(in the rows, 100 means zero)
Where one turn sends some rows of the set: a few examples, then the rows asked
mep: [78,123,117,97,86,103,87,106,92,87,64,112,77]
gifur: [88,116,112,96,92,116,87,103,106,89,54,107,89]
far: [89,107,124,108,113,130,90,124,116,124,90,92,115]
fuf: [64,110,127,113,89,102,103,93,101,113,129,94,90]
nonop: [119,88,114,94,95,73,115,115,126,96,99,120,79]
nevov: [100,126,115,99,111,136,80,93,95,106,86,118,97]
Rigu: [93,89,115,108,94,73,115,88,120,100,125,111,87]
rora: [87,70,109,116,100,117,111,143,106,104,109,120,93]
fepi: [81,75,117,130,93,108,99,141,102,113,111,113,109]
Zuv: [87,123,134,107,95,92,70,103,108,105,95,73,92]
Tane: [119,69,111,129,107,98,109,118,101,88,95,86,103]
lokel: [115,98,111,103,103,104,108,149,83,96,78,111,99]
Bepus: [116,102,133,127,102,109,72,90,90,91,129,115,92]
Zuno: [96,95,130,129,117,103,79,106,85,116,120,126,116]
rido: [97,78,102,115,104,120,98,110,110,88,67,90,104]
soman: [119,100,129,107,115,95,84,85,117,95,115,130,70]
rogim: [100,102,109,111,99,123,95,136,68,108,86,97,109]
ras: [82,89,125,132,95,110,85,135,103,119,114,102,119]
pog: [81,95,127,130,91,106,89,140,98,116,114,95,117]
topa: [114,98,108,93,97,115,107,104,100,82,85,106,56]
fim: [115,123,124,102,98,122,86,89,88,92,121,128,82]
koge: [61,114,134,104,105,118,75,106,108,101,80,100,76]
Vofer: [111,121,129,115,103,110,72,98,70,96,108,122,108]
padim: [87,103,128,128,92,101,74,135,100,115,114,84,112]
Fesa: [85,118,115,98,86,116,91,105,104,86,59,101,83]
Nukem: [85,105,122,121,95,101,75,136,103,120,108,89,120]
teme: [124,123,119,98,105,118,82,94,86,78,89,110,84]
mepum: [96,99,118,106,90,76,120,90,117,98,127,108,80]
sav: [101,102,123,129,105,129,82,108,71,96,118,105,111]
raba: [119,98,129,114,107,92,96,102,88,86,134,130,79]
Gud: [95,99,131,96,116,97,88,106,125,92,68,122,66]
nusa: [75,123,136,95,93,70,90,109,94,102,101,119,72]
Zino: [92,100,104,103,92,122,97,106,107,93,56,97,100]
tiram: [102,81,103,111,97,123,125,122,100,83,96,115,68]
Met: [122,88,108,90,106,79,112,128,113,94,82,118,93]
Zis: [77,119,113,93,89,106,85,106,104,89,66,117,72]
loba: [117,67,121,125,106,79,105,115,91,97,120,104,90]
sapid: [78,113,137,105,109,93,93,128,110,129,125,99,106]
zul: [84,104,132,97,112,69,106,78,115,100,100,107,87]
Gif: [108,90,121,102,96,72,115,101,126,99,117,124,81]
telit: [83,78,129,115,118,83,119,103,109,115,114,125,105]
Vesi: [106,92,122,104,92,67,119,99,121,94,115,116,78]

raba turns into sav
ras turns into gifur
Where do these go?
telit turns into far
nusa turns into fuf
koge turns into zul
Tane turns into lokel
rogim turns into topa
mepum turns into padim
Vofer turns into fim
Met turns into rora
fepi turns into Zino
nevov turns into soman
Fesa turns into Vesi
Zis turns into Rigu

Where one turn sends some rows of the set: a few examples, then the rows asked
Gevo: [125,104,86,101,65,90,126,97,106,95,100,79,84,102,97,110,120,86,118,113,94,92,99,86,72]
lepos: [100,89,64,109,112,100,98,74,131,94,99,72,104,102,119,97,110,78,106,96,76,103,105,82,69]
miv: [115,75,87,97,91,94,130,110,121,126,84,98,108,119,94,112,119,94,94,116,99,108,126,93,80]
tude: [118,74,84,79,119,100,83,84,134,115,98,87,116,94,105,103,116,90,74,94,94,78,123,84,75]
mag: [125,91,96,92,107,110,88,90,128,110,102,86,93,52,120,99,106,112,88,129,94,89,101,118,81]
nat: [99,70,83,81,108,107,96,90,133,118,95,88,113,98,112,101,112,86,59,105,94,82,132,84,70]
nenu: [78,110,104,77,113,133,78,106,72,89,89,119,105,124,112,131,70,97,98,116,118,76,90,93,98]
popo: [129,93,83,94,82,88,122,85,112,101,105,76,81,101,99,102,117,98,114,97,78,86,104,88,75]
mus: [73,113,100,90,113,129,75,104,73,81,84,112,111,105,118,126,74,104,114,127,116,89,75,92,101]
bapas: [68,110,98,91,111,134,79,100,73,83,89,114,110,109,118,127,69,101,113,125,114,89,79,96,99]
Mamat: [130,89,92,85,96,86,113,120,112,122,83,107,94,122,88,121,122,90,106,114,92,103,122,95,86]
Zare: [93,89,73,105,107,119,95,76,126,98,96,66,94,109,113,103,105,59,91,98,75,101,104,93,65]
Mise: [133,87,95,91,87,91,118,119,118,125,85,101,113,117,89,117,121,87,96,118,114,93,119,89,86]
rig: [78,110,107,81,113,129,70,104,71,84,88,113,110,100,115,128,75,109,104,125,118,78,79,93,98]
vub: [76,108,104,85,104,134,89,110,69,94,85,115,108,119,111,126,69,101,111,125,116,83,84,98,110]
pebe: [76,116,96,83,109,133,79,100,67,79,90,111,96,117,115,119,69,94,110,114,111,76,78,88,95]
tavi: [101,89,74,116,107,99,116,98,136,112,88,92,111,82,128,93,105,107,103,134,91,120,112,102,83]
mibok: [114,94,92,84,102,96,86,99,124,110,99,88,90,50,124,92,106,113,97,133,82,86,104,108,97]
vepe: [128,82,89,88,99,93,97,85,124,109,105,82,102,57,110,96,114,119,99,115,90,79,105,100,85]
Zeg: [112,83,72,115,113,94,108,97,137,118,88,87,122,86,117,94,109,102,118,121,89,114,104,101,97]
gure: [86,86,68,104,96,108,109,75,127,95,100,72,97,101,122,95,108,78,89,105,77,101,113,81,62]
dobot: [89,96,64,109,100,108,97,83,131,94,94,71,111,110,120,100,107,56,95,104,89,99,106,75,71]
sul: [84,110,104,78,99,132,84,106,61,86,89,112,98,108,106,122,73,103,115,118,115,71,77,93,100]
fele: [133,81,96,97,94,102,120,114,115,130,83,96,101,120,85,119,116,87,103,116,101,105,114,109,84]
Dilon: [78,84,67,95,106,107,83,81,124,93,91,74,102,102,111,106,112,59,95,99,70,103,109,81,72]
rusag: [111,93,79,118,119,111,98,100,137,117,87,90,109,78,126,97,101,97,106,134,92,120,100,119,92]
ger: [81,112,109,80,96,128,87,109,62,87,89,106,98,111,107,127,74,105,112,121,114,74,77,91,105]
fus: [93,73,84,71,112,106,72,89,124,109,92,85,109,95,101,112,116,69,72,97,84,81,122,82,74]
Mepu: [79,111,107,79,97,132,87,103,64,86,94,110,97,108,111,126,70,106,110,121,113,73,80,98,103]
dani: [122,101,90,93,90,97,93,92,126,99,105,84,100,49,125,95,109,111,92,132,101,79,98,98,81]
mamu: [103,93,78,105,114,98,95,110,135,118,84,94,108,72,128,90,101,101,109,136,82,112,106,107,107]
Boku: [106,83,87,76,102,109,81,88,127,109,100,81,113,93,107,104,114,71,63,101,104,66,119,76,70]
Zud: [107,75,89,80,114,121,82,86,128,118,95,79,105,103,104,110,109,69,63,96,92,80,119,95,71]
Viluf: [117,86,89,92,70,93,130,89,107,102,103,81,80,96,97,108,119,102,102,111,86,92,113,88,64]
mefim: [131,78,85,93,105,90,118,107,125,129,87,95,112,121,92,106,117,92,101,103,96,95,122,92,92]
mebe: [80,110,101,77,117,134,76,108,71,89,86,118,106,121,112,121,70,95,101,115,120,75,87,89,99]
lek: [127,101,90,88,78,84,116,102,102,99,96,93,70,107,93,117,121,92,117,112,79,99,108,92,74]
dibap: [78,109,106,84,103,128,88,114,66,92,82,109,108,120,107,127,74,101,114,123,115,82,80,92,111]
gor: [75,107,106,78,109,134,73,101,71,86,92,116,108,101,113,131,73,106,102,123,118,76,82,97,97]
Sifo: [83,108,102,78,112,132,72,104,69,85,88,118,107,100,112,123,73,106,107,122,120,75,80,93,97]
gup: [110,97,76,116,111,100,101,109,140,115,86,95,125,80,129,93,103,95,105,139,106,111,104,100,97]
zif: [78,113,105,78,115,130,74,107,73,88,86,112,105,126,114,126,72,96,97,115,116,74,87,86,100]
nul: [75,119,101,82,109,130,79,100,70,78,89,106,98,122,118,125,71,94,104,114,109,76,81,85,95]
Sib: [76,112,96,89,114,132,77,105,71,82,84,116,108,107,115,121,70,100,117,123,116,88,75,93,99]
dokir: [74,117,100,84,106,132,83,97,69,78,93,112,96,121,116,128,69,96,107,116,110,79,83,91,94]
zagi: [131,94,95,96,74,99,123,93,102,106,100,78,73,100,89,116,117,92,114,110,85,97,99,106,70]
siz: [79,107,100,85,107,131,86,113,66,92,82,116,107,118,106,121,70,98,116,121,118,82,80,93,106]
genu: [118,83,92,88,95,97,104,91,126,110,103,91,98,59,121,96,112,123,82,130,95,88,114,102,75]

Sib turns into siz
rusag turns into fele
Where do these go?
mus turns into dibap
vub turns into nenu
Mamat turns into fus
Mise turns into Boku
nat turns into genu
tude turns into vepe

Where one turn sends some rows of the set: a few examples, then the rows asked
Pokik: [120,85,115,108,115,97,99,97,92,84,98,102,95,84,89,111,99,86,105,111,121,104,137,107,104,113,61,119,101,125,94,85,131,88,132,89]
soti: [103,74,89,87,101,91,114,91,115,116,136,74,65,65,102,119,89,103,101,75,87,97,97,82,121,91,99,114,86,90,117,103,102,106,115,75]
kam: [101,119,92,91,99,97,96,122,91,97,72,123,96,94,111,78,106,98,119,74,95,86,84,82,115,102,103,84,93,74,80,107,68,99,92,123]
Gebi: [94,82,124,79,116,103,78,102,102,105,76,114,75,84,112,87,79,97,92,80,97,93,135,72,136,99,83,98,110,111,94,84,111,76,117,109]
Mupu: [121,127,106,80,100,106,107,117,97,117,114,109,111,113,64,107,115,87,118,123,90,117,101,116,85,102,94,111,74,94,117,120,97,87,92,103]
giti: [101,102,123,95,110,113,78,96,131,99,141,77,79,103,112,112,85,103,102,88,94,86,91,80,132,83,83,106,113,107,105,90,117,104,91,79]
nudof: [94,120,85,106,98,86,103,103,95,111,59,132,108,72,111,90,102,98,112,90,90,86,82,86,96,96,92,79,98,77,91,97,79,107,82,99]
loni: [121,131,115,87,94,110,103,100,102,119,103,117,112,100,59,104,115,100,109,135,101,102,107,96,89,86,99,79,90,105,129,120,96,93,97,99]
gari: [109,75,127,118,92,81,96,105,85,92,114,106,97,96,71,97,112,105,101,94,138,119,120,109,108,100,77,109,100,118,93,86,129,90,126,104]
gebo: [113,105,128,106,98,121,81,103,106,107,127,88,88,88,97,116,59,100,114,83,106,74,87,80,128,104,75,117,89,104,103,68,124,105,109,87]
tel: [87,81,121,89,97,91,82,105,102,94,102,102,70,80,102,80,101,101,99,72,112,102,130,94,120,101,74,79,127,94,85,66,113,74,107,123]
vem: [116,146,114,105,110,116,90,102,95,90,107,107,120,125,88,79,105,92,111,88,109,75,88,96,95,104,97,84,98,79,88,118,92,82,90,100]
San: [134,78,105,85,79,101,90,94,103,99,121,98,90,115,102,123,99,126,68,108,96,108,105,113,90,125,99,128,93,100,110,75,114,115,98,90]
kigeb: [112,135,93,81,112,128,96,126,91,106,121,111,98,83,78,94,100,93,134,83,76,110,93,94,94,95,87,92,90,84,90,97,89,104,79,81]
laru: [104,138,95,101,104,113,96,113,87,121,99,94,103,107,106,92,112,103,109,108,75,94,82,122,79,109,106,110,99,68,97,94,66,108,90,109]
Dera: [101,135,105,115,111,103,95,103,99,135,80,100,113,88,95,100,113,106,103,126,68,96,93,112,70,93,106,93,105,90,107,100,79,107,92,107]
pumul: [97,101,105,102,85,104,87,104,109,107,137,79,96,107,71,111,68,107,97,81,92,78,95,93,135,81,71,102,105,102,87,80,134,99,101,87]
Ded: [117,143,101,114,99,118,106,102,110,85,100,105,140,93,72,81,94,94,109,100,105,85,108,87,93,104,94,74,105,83,104,103,88,86,97,94]
Ruv: [104,89,111,78,92,109,80,90,84,123,105,92,73,88,124,96,78,131,74,98,79,66,107,89,107,119,112,106,110,87,94,71,85,104,126,94]
Rar: [75,70,104,106,93,76,109,110,90,124,129,86,79,66,80,103,90,115,113,75,95,107,107,87,129,84,93,109,85,84,92,90,105,110,126,81]
besa: [140,66,117,104,100,72,105,104,113,90,108,109,98,99,91,124,100,93,94,92,117,121,110,97,109,111,75,124,101,120,93,84,117,86,114,90]
sive: [83,71,89,115,102,80,116,81,112,81,102,74,79,80,112,110,105,114,81,94,99,100,115,96,98,114,96,114,73,95,105,131,104,108,131,99]
lef: [122,117,91,86,96,92,101,124,103,84,98,130,90,94,63,105,115,81,135,105,108,92,111,84,113,108,90,84,91,97,82,124,87,79,110,111]
nikup: [105,87,110,79,98,108,85,92,101,93,108,96,75,96,123,87,101,130,58,82,79,96,123,95,107,111,117,112,116,88,114,74,83,104,103,115]
roza: [93,100,65,75,103,96,116,129,89,122,93,117,82,88,92,105,115,96,126,120,90,110,102,100,94,91,98,106,86,85,92,127,74,95,97,94]
mupo: [58,70,104,108,91,77,98,97,96,99,110,73,79,73,114,82,118,121,95,109,110,103,115,111,98,109,98,97,89,84,101,113,113,100,132,117]
zem: [82,98,127,123,111,103,80,89,128,65,104,76,93,117,122,102,100,115,81,102,104,92,108,90,107,106,80,104,93,112,95,118,124,107,105,108]
noza: [91,101,72,94,90,95,102,130,110,134,84,121,96,78,100,109,106,108,126,139,102,95,97,89,89,98,115,100,101,85,104,109,77,99,88,99]
paguk: [112,106,97,110,103,97,98,123,98,111,75,102,94,116,97,98,125,93,109,116,103,77,96,93,82,109,107,88,77,78,92,139,91,84,112,132]
rete: [124,120,89,94,83,100,99,106,103,91,89,138,92,74,68,107,112,91,126,105,110,82,103,70,103,102,84,60,92,89,100,105,93,98,100,96]
Pez: [81,76,104,93,106,95,98,98,106,94,86,72,86,68,119,94,97,113,92,121,82,98,132,103,106,124,98,107,74,97,107,116,113,104,145,119]
rego: [81,98,110,101,83,106,76,94,114,85,114,66,98,113,106,87,96,112,78,109,105,79,100,115,105,104,75,89,102,102,101,104,146,91,103,126]
bod: [115,75,123,102,119,80,97,104,111,84,97,105,81,77,112,91,103,96,86,67,97,107,129,79,122,100,93,106,124,108,93,79,86,77,122,116]
vozun: [84,82,105,85,112,84,124,89,96,119,117,87,85,52,107,105,72,100,121,89,100,99,118,100,125,102,91,125,87,89,105,86,96,98,123,74]
Kilit: [126,82,119,86,91,102,108,89,73,115,111,90,110,94,108,104,91,121,78,109,104,97,98,114,84,121,89,127,70,104,116,83,122,114,121,83]
viru: [91,81,97,69,79,90,87,101,92,121,110,87,85,94,110,86,86,125,64,87,64,83,108,106,111,102,96,97,117,78,91,64,105,95,102,111]
Dut: [92,104,116,100,89,115,72,88,109,79,99,86,103,121,116,93,77,114,77,127,113,71,102,93,125,113,85,111,96,113,106,109,124,98,124,109]
Mel: [93,127,87,94,99,124,94,134,106,101,98,127,113,68,79,92,93,105,125,103,82,111,108,74,97,94,94,90,94,86,104,89,87,110,76,86]
Mukop: [116,75,103,102,73,83,96,106,76,120,122,88,108,106,77,107,103,129,68,107,86,98,101,120,94,104,99,125,88,101,98,81,122,112,125,95]
Pifi: [123,109,100,115,92,97,109,113,117,125,76,96,125,96,91,98,109,97,110,120,113,79,91,92,80,108,114,77,88,81,112,122,96,82,104,123]

Mupu turns into paguk
Pifi turns into Dera
Rar turns into tel
Where do these go?
vozun turns into Gebi
soti turns into bod

